128 stands for zero in the data rows.
Here are some numbered points:
[166 171 136  67  65  76  89 116] 0
[ 59  64  88 116 102  84  81 112] 1
[166 177 142  77  74  85  99 112] 2
[ 72  81  68  90  91  97 110  96] 3
[102 105  80  78  93 110 131 119] 4
[ 59  55  98 124 116  91  85 132] 5
[161 152 133 151 164 162 150 132] 6
[103 108  86  68  82  97 126 119] 7
[ 63  51 133 152 117  70  54 138] 8
[ 51  45 130 160 132  96  77 137] 9
[ 54  47 135 160 126  83  77 156] 10
[209 210 181 166 168 175 164 120] 11
[ 50  51  99 125 111  89  83 129] 12
[196 192 170 175 185 184 167 134] 13
[205 207 189 173 189 203 197 164] 14
[ 58  51 141 167 121  64  69 155] 15
[ 97 107  75  87 102 129 149 144] 16
[182 196 165 117 124 131 135  92] 17
[ 96 103  76  84  96 118 139 119] 18
[ 50  37 128 156 133  97  88 143] 19
[ 79  83  71  87  94 108 121 113] 20
[100 110  86  73  91 117 145 142] 21
[ 53  46 100 122 105  85  74 112] 22
[199 215 182 152 163 182 190 159] 23
[113 118  97  92 104 123 138 116] 24
[ 51  31 119 142 121  98  88 133] 25
[185 201 165 123 130 143 141 106] 26
[210 205 180 159 167 176 163 123] 27
[ 92  99  64  89  97 115 123 111] 28
[197 214 185 154 162 182 193 160] 29
[208 210 179 163 173 176 172 137] 30
[ 76  86  79  72  75  90 116 106] 31
[ 63  63  81 108  89  87  79 100] 32
[ 52  41 137 162 129  85  73 146] 33
[ 80  92  73  82  85 104 120 115] 34
[147 142 128 151 166 173 166 158] 35
[195 194 168 168 182 169 151 116] 36
New points follow, each followed by the number of its nearest point above by angle.
[ 70  56 131 155 121  70  54 129] ~ 8
[ 70  57 127 155 116  78  55 118] ~ 8
[110 114  92  58  65  82 109 102] ~ 7
[112 119  97  51  65  78 106 102] ~ 7
[67 72 76 96 86 82 79 85] ~ 32
[158 150 132 147 161 162 153 135] ~ 6
[107 120  99  46  56  82 110 112] ~ 7
[173 180 144  94  96 100 105  95] ~ 2
[ 76  58 132 159 116  80  59 114] ~ 8
[127 128 110 126 144 159 170 161] ~ 35
[ 51  29 113 143 119  92  91 132] ~ 25
[122 121  97 119 136 147 147 136] ~ 16
[ 62  54 129 158 117  72  59 137] ~ 8
[137 139 125 140 159 179 186 171] ~ 35
[178 187 153 112 107 121 117  80] ~ 17
[109 117  91  68  73  96 123 118] ~ 7
[121 124 107 113 129 143 148 131] ~ 16
[144 145 127 129 145 169 184 167] ~ 35
[110 118 105  41  46  69 105 111] ~ 7
[109 117  91  65  73  98 124 112] ~ 7
[136 138 117 134 151 174 183 168] ~ 35
